(in the rows, 128 means zero)
Turns in one plane each, and the order they were made in; the first pair answered
turn sis:
[191  74 138 129  77 122 165 193 123 115 148] => [117 195 165 112 138 127 107 216 122 142 152]
[180 103 106 120 137 109 181 112 116 102 149] => [132 149 105 179 115 141  87 178 127 145 144]
[150  93  96 163  93 132 118 146 130 127 137] => [108 182 119 118 166 126 112 133 124 129 145]
turn Gidoz:
[150 100 121 122 108 129 129 122 128 131 124] => [122 147 119 122 129 129  93 138 128 136 132]
[115 103 123 151  95 115 112 131 130  87  92] => [107 127 101 153 109 120  91 137 133  88 103]
[133 115 105  96 148 124 167  72 118 119 141] => [100 163 113 100 174 127 135  90 117 127 143]
turn Rigig:
[149 118  99 146 122 116 122 113 148 145 125] => [150 122 102 156 122 107 124 127 142 137 127]
[151 127  87 139 137 129 124 133 148 114 124] => [142 132  96 151 139 124 116 147 141 108 123]
[136 128 113 129 138 134 125 149 134 153 146] => [135 133 115 132 135 133 126 155 128 150 146]
[108 152 115 126 115 152  82 136 150 154 124] => [120 136 104 116 106 157  90 132 158 160 129]
turn Kili:
[127  84  84 179 113 119 102 138 114  86 118] => [148 110  82 162 140 103 128 150  99  72 147]
[151  97  94 151 100 144 108 142 147 133 139] => [168 120  88 135 126 134 129 152 134 118 164]
[153  75 127 111  91 120 167 111 109 152 151] => [156 116 139  93 127 107 178 121  99 144 169]
Then:
(two turns a pair)
[ 96 144 172 108 148 113 158  99 119 118  93] => [ 93 111 162 146  99 132 120 106 130 136  74] : Kili, sis
[133  89 153 140 118 120 137 163 127 135 100] => [119 138 157 133 150 116 126 179 125 139 118] : Kili, sis
[127 135 165 146 118  95 151 155 129 119 137] => [118 158 140 150 134  99 127 164 130 122 152] : Gidoz, Gidoz
[159 147  48  94 190 125 134 130 150  91 183] => [ 81 185 211 142 137 123 102 189 129 123 124] : sis, Gidoz
[148 156 138  89 134 150 142 135 143 156 138] => [163 138 122 110 112 154 133 155 142 156 143] : Rigig, sis
[136 124 108 106 128 144 121 100 140 125 117] => [148 123  95 113 121 145 114 116 139 125 125] : sis, Kili
[140 158  52 110 170 129 134 114 130 126 161] => [169  85  55 134 120 128 156  99 132 117 137] : Kili, sis
[143  92 136 138 119  92 124 115 122 113 119] => [128 133 133 155 127 100  93 156 123 122 128] : Kili, sis
[137 199 141 113 152 128 109 163 147 173 137] => [170 166 116  96 136 148 128 148 169 182 142] : Rigig, Rigig
[159 122 121 125 129 130 158 126 135 125 135] => [137 156 123 143 146 123 134 147 124 125 141] : Rigig, Gidoz
[182  97  93 127 132 143 144 164 138 120 142] => [153 148 162 108 159 125 166 171 122 116 136] : Kili, Gidoz
[150 130 144 159 118 119 132 181  96 121 145] => [120 138 161 165 110 126 115 176 102 134 128] : Kili, Kili
[129 109  95 127 100 123 125 112 122 136 124] => [110 133  97 122 111 127 108 112 124 144 121] : sis, Kili
[147 103 140 117 121 124 167  73 130 124 106] => [129 104 131 159  85 147 114 111 141 151  97] : sis, Gidoz
[128 144 104 116 126 149 111 124 147 144 114] => [128 127 154 111 114 137 140 116 140 135  97] : Gidoz, sis
[177 104 112  91 122 145 150 106 136 139 134] => [141 168 119 142 134 148  84 169 122 148 146] : Rigig, sis
[108 138 146 134 142 107 133 104 142 120 116] => [129 127 116 132 145 105 140  99 144 110 130] : Gidoz, Kili
[178 128 109 129 148 121 158 160  99 112 154] => [174 124 147 124 140 114 171 155  97 111 143] : Gidoz, Gidoz
[100 112 138 171 104 134 119 107 118 109 106] => [140 111  87 168 122 133 126 112 117  98 140] : Gidoz, Kili
[ 77  83 147 143 101 124  95  94 143 122  90] => [143  69  61 139 128 121 117 105 143 104 143] : Gidoz, Kili
[ 70 142 115 144 138 140  80 100 142 131 110] => [ 98 108  80 147 129 144  89  88 149 124 114] : Gidoz, Gidoz
[145 113  82 168  79 163  66 162 146 171 130] => [ 75 183 131  83 162 137  99  76 147 157 106] : sis, Kili
[118 188 188 107 136 153 127 145 109 180 162] => [153  72 123 128  70 168 130 100 137 180 138] : Kili, Gidoz
[ 95 150 202 145 124 107 115 131  84 109 134] => [152 112  63 151 134 120 101 121 101  99 176] : sis, Gidoz
[120 193 114 110 153 135 119 145 139 135 157] => [144 169  93  95 142 151 130 131 156 146 161] : Rigig, Rigig
[ 98 161 114 126 178 135 119 114 128 128 131] => [ 99  98 148 134 125 135 137  90 136 130  92] : Kili, Gidoz
[119 149 166  86 116 144 159 163 139 157 116] => [122 146 162  97 106 149 147 178 140 162 111] : sis, sis
[120 165 164 137 166  86 161 151  97  92 156] => [113 130 173 184 120  92 129 166  95 100 135] : sis, Rigig
[137 146 131 114 150 133 134 125 129 128 149] => [152 135 129 126 137 132 137 141 123 126 150] : sis, Kili
[ 90 132 132 112 151 149  99 109 153 130  96] => [ 98 124 117 110 151 151 103 100 160 128  97] : Kili, sis
[143 180 159 146 156 112 124 166  83 131 152] => [153 116 172 119 140  97 177  98  91 108 122] : Kili, sis
[108 127 151 153 119 113 124 127 125 117 114] => [102 146 145 147 134 114 123 122 122 119 120] : Kili, sis
[166 129  69 149 135 133 132 184 115 153 186] => [180 116  93 120 148 115 185 149 106 130 186] : Kili, sis
[ 96 110 133 144 111 140  86 123 134 146 107] => [ 95 134 130 149 126 134  74 148 125 149 125] : Kili, Gidoz
[128 125  74 153 112 144  92 127 140 133 126] => [133 141  79 101 153 128 133  96 139 121 137] : sis, Rigig
[110 149 163 133 142 101 147 115 110 118 115] => [133 100  85 147 123 118 129  97 128 124 119] : Kili, Gidoz
[ 87  82 145 140 122 150 126 116 153 139 104] => [145  86 120 122 154 135 172 132 134 113 154] : Kili, Kili
[157 142 168 134 118 132 138 158 114 153 148] => [152 137 180 116 129 124 156 133 111 142 139] : Kili, sis
[117 103 127 152 136 102 107 105 134 100 112] => [110 125 116 162 143 105  88 127 132 110 127] : Kili, sis
[156  97  97  97 147 159 152  83 139 131 135] => [ 90 140 127 117 139 174  92 103 144 156 107] : Gidoz, Kili
[104 110  67 145 112 161  75 111 153 150 112] => [154  98  50 165 123 131 104 138 125 111 149] : Kili, Rigig
[170 136 170 109 113 150 163 161 127 137 157] => [127 146 193 118 100 159 129 153 141 154 130] : Kili, Kili
[128 150 132 143 140 131 115 159 103 124 136] => [123 150 149 122 148 120 139 133 101 115 130] : sis, Kili
[132  99 107 110  94 130 104 129 153 171 136] => [124 117 129 105  95 131 101 133 150 179 132] : Gidoz, Rigig
[ 82 166 184 136 171  85 141 153  95 130 146] => [151  66 116  94 133 112 188  84 135 131 137] : Rigig, Gidoz
[162 140 115 116 157 129 135 145 161 110 135] => [141 152 162 135 138 130 118 165 159 121 117] : sis, Gidoz
[110 100 117 135  92 161 133 143 119 124  95] => [ 85 116 122 116 111 161 127 122 122 129  87] : sis, Kili
[149 164 141  90 155 136 112 153 151 163 122] => [170 141 105  94 152 140 118 145 157 157 131] : Gidoz, Gidoz
[130 161 137  95 149 123 134 121 138 132 125] => [169 125 123 111 128 121 150 139 132 126 138] : sis, Kili
[ 78  84 148 117 116 114 121  98 113  85  78] => [130  79 123 102 135 104 160 111  99  63 119] : Kili, Kili
[154 148 135  71 162 159 155 112 137 148 157] => [165 119 113 132 114 177 108 168 138 161 157] : Rigig, sis
[165 141  92 108 164 131 149 119 122 114 155] => [146 127 161  95 144 119 172 100 121 112 121] : Kili, Gidoz
[ 87 147 105 156 144 122  71 176 113 139 150] => [ 82 150 141  90 186  91 146 109 106 109 142] : sis, Kili
[128 140 148 120 140 123 145 134 127 133 129] => [127 153 131 124 147 130 133 142 128 137 139] : Gidoz, Gidoz
[115  87 210 149  65 137 145 131 126 136  75] => [183 127  29 135 144 144 126 153 133 119 180] : Gidoz, Kili
[115 130 134 101 137 150 133 101 158 111 110] => [153  98 109 121 117 153 138 121 154 105 128] : sis, Kili
[136 108 147 139 111 125 136 136 121 123 125] => [113 142 150 120 127 134 122 128 128 135 125] : sis, Rigig
[140  95 106 156 105 148  99 137 139 117 121] => [135 157 106 128 157 139 103 150 127 114 151] : Kili, sis
[104  96  70 188 150 115 101  90 125  93 119] => [111  64 120 182 128 107 134  78 123  86  96] : Gidoz, Gidoz
[ 99 166 119 140 154 123  87 145 126 137 132] => [118 122 104 169 116 128  83 156 132 139 126] : sis, sis
[118 162 214 107 145  98 171 133 107 108 119] => [110 102 214 135  90 109 148 113 124 119  79] : Kili, sis
[123 133 133  93 132 134 149  95 133 120 125] => [138 107  97 127 100 146 119 122 141 133 127] : Gidoz, sis
[147 125 116 130 175 132 112 133 114 100 129] => [141 103 156 128 152 126 133 122 113  98 105] : Kili, Gidoz
[ 96  96 178 156  96 136 124 123 111 125  81] => [ 70 146 147 163 123 141  82 140 112 133  98] : Gidoz, Gidoz
[161 144 118  90 124 172 126 149 155 169 153] => [170 123 124  77 122 164 149 131 151 159 148] : Kili, sis
[105 187 140  83 147 150 124 106 158 160 125] => [113 180  93 116 138 162  91 134 163 163 141] : sis, Gidoz
[157  67  81 122 111 145 154  82 137 105 124] => [101 103 192 136  81 148 139 108 130 132  85] : sis, Gidoz
[107 168 153 148 116 139  79 156 131 171 114] => [130 140 128 114 100 163  97 127 158 194 117] : Rigig, Rigig
[130  96  68 160  75 170  91 153 145 146 127] => [ 89 136 162 179  76 146  96 179 118 136 105] : Rigig, Gidoz
[101 189  99 148 162 157 125 159 142  92 127] => [101 132  86 172 119 173 107 141 161 103  99] : Kili, Kili
[136 162  93  83 160 125 148 108 144 114 127] => [151 112  82 164 100 126 112 159 132 110 118] : sis, Rigig
[ 85 144 120 112 139 131 113 126 121 109 133] => [125 116 111 107 129 120 148 121 112  95 145] : sis, Kili
[138  97 130 157 101 126 108 133 113 149 109] => [123 150 133 107 164 106 130 101 107 134 130] : Gidoz, sis
[123  89 127 136 119 139 135 119 134 122  98] => [117 119 105 115 157 137 135 110 133 110 118] : Gidoz, sis
[105  89 120 156 110 100 147  78 122  83 108] => [ 85 138 113 195 103 115  82 143 123 108 120] : Kili, sis
[152  97 133  94 127 147 168  97 142 136 129] => [158  98  89 111 129 155 144 111 143 137 144] : Gidoz, sis
[133 146  94 178 141 103 136 156  98 113 155] => [148 111 100 176 124 104 158 148  95 103 151] : Gidoz, Gidoz
[ 97 143  98 156 116 103  85 139 137 115 127] => [133 127  77 153 119  98 103 147 129 104 143] : Kili, Kili
[ 94 119 156 153  82 141 105 127 141 142  94] => [ 84 187 142 116 146 137 107 128 132 143 125] : Kili, sis
[112 117 146 117 136 114 136  91 119  93  89] => [ 94 141 147 121 143 115 115 101 121  99  83] : sis, sis
[144 115 108 162 113 143  94 143 122 142 129] => [128 149 162 153 126 128 114 158 107 140 130] : Kili, Gidoz
[133 133 114 118 143 124 128 114 117 119 140] => [143 127 107 133 132 125 123 132 115 124 137] : sis, Kili
[116  82 150 122 134  96 166  61 114  92  89] => [ 93 105 139 197  89 134  71 143 123 135  90] : Kili, sis
[113 141 155 110 113 154 114 128 149 149 114] => [115 146 146  96 127 150 126 114 149 144 120] : Kili, sis
[145 143  48 109 154 137 105 149 144 140 162] => [129 174  71  91 178 131 114 142 135 136 159] : sis, Kili
[156  93 107 158 118 134 134 165 111 101 170] => [143 130 163 135 140 117 155 172  95  96 172] : Kili, Gidoz
[ 98 107 113 144 137  91 128  79 119  95 101] => [ 90 120 100 179 122 104  83 119 118 112 104] : Kili, sis
[130 166 145 117 165 108 150 139 106 112 152] => [134 150 116 166 133 122 107 174 109 126 153] : sis, Gidoz
[164 104 112 150 100 161 126 144 119 128 137] => [ 99 164 137 130 131 166  93 127 127 143 117] : sis, Kili
[165  98 123 157 121 119 149 141 143 122 134] => [150 107 162 146 119 118 165 134 138 124 125] : sis, Gidoz
[112 183 128 146 165  82 117 125  99  83 112] => [108 112 109 178 106 102  93 104 125  97  75] : Kili, Kili
[129  92 115 123 143 100 139  64 133  87 128] => [103 116 162 120 147  96 140  74 124  90 116] : Gidoz, Gidoz
[ 99 134 167 186 118 108  91 149 120 124 125] => [125 101 124 198 101 112  90 148 127 124 135] : Kili, Gidoz
[122 136  66 110 150 119 128  70 124 119 138] => [109 159  71 117 152 126 102  81 129 127 133] : sis, sis
[128 142 110 115 144 121 119 127 127 120 152] => [139 116 110 111 133 116 138 120 127 115 144] : Gidoz, Gidoz
[174  85 129 124 107 161 137 134 152 138 138] => [146 110 186 124 109 153 140 140 142 141 121] : Gidoz, Gidoz
[ 88 187 132 135 133 116  85 184 124 141 124] => [121 125 112 169  82 128  84 194 125 142 114] : sis, sis
[110 140 143 137 108 137  99 141 144 130 127] => [135 110 119 135  94 144 113 130 155 131 132] : Rigig, Kili
[124 157 115  71 148 132 103  79 153 147 126] => [184 106  92  89 127 126 137 104 138 133 150] : sis, Kili
[166 124 122 130  89 136 118 158 124 164 144] => [155 154 145  88 137 118 152 129 112 145 145] : Gidoz, sis
[126 121 103  95 142 134 140  82 145 133 120] => [ 95 134 145 133 112 146  99 121 143 158  99] : sis, Gidoz
[106 153 155 113 115 161  89 175 146 163 149] => [149  95 115 128  87 163 107 168 151 157 158] : Kili, Kili
[ 60 169 107 121 138 159  56  82 122 151 111] => [156  83  36 134 108 155 105  85 123 126 146] : Kili, Kili
[133 158 137  90 176 115 155 101 118 103 133] => [140 100 110  99 138 129 154  67 137 108 108] : Kili, Gidoz
[129 130 149 147  93 153 132 161 131 147 112] => [163 129 135 137 108 145 155 168 123 132 137] : Kili, Kili
[147 165 147 117 128 127 131 122 142 143 131] => [150 148 132 135 108 138 116 134 148 154 128] : Gidoz, sis
[154 113 125 139 120 159 119 148 132 125 149] => [142 148 140 121 159 139 133 140 119 112 153] : Rigig, sis
[113 174 120 100 168 114 126 106 123 109 156] => [137 141  89  98 156 122 134  93 129 104 163] : Gidoz, Gidoz
[176 156 136  96 132 154 135 154 122 173 182] => [155 160 150  96 126 165 120 143 135 188 164] : Kili, Rigig
[145  91 105 115 106 158 132  99 148 119 118] => [ 99 173 119 132 139 149  89 143 136 123 132] : Rigig, sis
[ 76 109 117 113 122 144  95  91 179 167  98] => [134  61  92 110 108 136 139  92 175 144 119] : Gidoz, Kili
[164  90 100 110 122 140 148 103 145 131 118] => [134 177 130  97 172 125 139 130 132 132 139] : Kili, Gidoz
[115 159 108 103 145 147 109 126 143 142 134] => [147 138 108  89 149 132 150 116 135 120 145] : sis, Kili
[ 91 144 164 149 121 139  90 136 122 129  97] => [130  89 127 132  93 158 111 109 146 138  97] : Rigig, Kili
[104 133 134 113 160 112 159  83 132 112 126] => [106 144 103 114 170 120 142  90 138 124 141] : Rigig, Gidoz
[166 139 130 122 136 138 167 117  99  97 123] => [122 185 127 127 149 150 118 125 108 115 114] : Gidoz, Kili
[148 110 165 160  95 122 130 147 114 129 117] => [134 174 116 117 170 112 126 125 115 121 150] : Gidoz, sis
[110 126 132 134 124 119 121 110 121 113 105] => [127 119 102 133 131 119 130 107 121 108 120] : Gidoz, Kili
[122 119 103 142 119 147  89 140 144 141 132] => [131 147 100 109 162 131 115 126 132 122 153] : Kili, sis
[151 116  85 182 103 134  99 143 120 136 151] => [ 95 163 179 153 106 141  97 132 123 159 119] : Gidoz, Rigig
[126  86 102 148 111 137 103 100 145 138 101] => [105 113 107 131 134 135  96  86 151 141 100] : sis, Kili
[133 145 159 109 138 136 132 148 127 156 131] => [154 101 123 120 109 144 131 133 140 150 125] : Kili, Gidoz
[108 105 155 116 102 129 144 127 133 150 105] => [134  92  93 112 105 143 141 120 143 146 124] : sis, Gidoz
[100 138  97 118 160 143 112  93 154 126  93] => [109  97 130 140 114 140 120 102 157 127  67] : Gidoz, sis
[167 141 139 108 122 148 151 155 134 146 150] => [135 169 152 113 127 153 128 157 137 158 140] : Gidoz, Kili
[111 160 197 120 139 101 141 150 105 126 117] => [161 122  62 151 128 122 106 156 122 124 157] : sis, Gidoz
[115 109 137 141 121 114 137 110 111 100  96] => [105 126 137 130 136 110 139 107 110  98 101] : sis, sis
[145 119 145 125 135 107 161 120 114 111 149] => [108 163 128 129 157 113 113 131 124 125 148] : Gidoz, Kili
[133 152 146  93 150 123 137 121 117 106 150] => [129 146 129 141 118 144  88 163 123 126 147] : sis, Gidoz
[ 64 162 125 128 155 118  82 135 131 118 117] => [106 121  52 131 151 127  94 119 145 110 140] : Gidoz, Gidoz
[ 98 110 153 141 132  92 126  98 129 105  92] => [117  95  95 158 123 107 104 112 140 108 109] : sis, Gidoz
[165  88  78 105 137 122 167  86 119  99 145] => [ 64 163 124 137 135 139  70 107 132 139 107] : Gidoz, Kili
[143 131 116 128 147  88 150 103  99  93 140] => [108 148 123 175 119 106  88 145 104 120 123] : sis, Rigig
[131 103 194 110  81 152 143 140 140 159  97] => [ 97 166 172 116 113 159  94 166 138 175 113] : Gidoz, Gidoz
[125 140  80 115 169 170  94 145 151 139 158] => [166  67  89 111 135 163 144 117 149 122 147] : Gidoz, Gidoz
[105 132 137 122 116 129 116 107 155 147  98] => [120 128  97 115 126 131 116  98 158 142 113] : sis, Gidoz
[106 151 132 115 143 130 107 125 129 133 111] => [130 135  93 117 141 136 111 120 135 128 124] : Gidoz, Gidoz
[146  96 206 152  87 116 154 163 129 112 100] => [161 114 205 137 108 104 171 172 121 104 121] : Kili, Kili
[107 132 153 124 176  98 171 115 110 131 168] => [144  97 132 168 133 106 160 160 110 136 176] : sis, Kili
[128 133  85 127 166 122 127 125 135 105 138] => [ 89 122 160 136 134 121 122 115 132 116  92] : Gidoz, Kili
[118 143 113  72 130 157 121  87 144 150 113] => [156 136  95  69 138 149 146 103 130 137 142] : Rigig, Kili
[138 111 126 133 150  87 158 159 130  84 137] => [121 137 134 128 164  88 144 160 128  87 141] : sis, sis
[ 94 135 118 128 149 110 121 110 124 109 114] => [112  96 104 136 113 125 122 109 136 118 109] : Rigig, sis
[138  93 125 130 104 147 118 125 156 141 120] => [130 132 123  96 137 150 121 114 160 147 130] : sis, Rigig
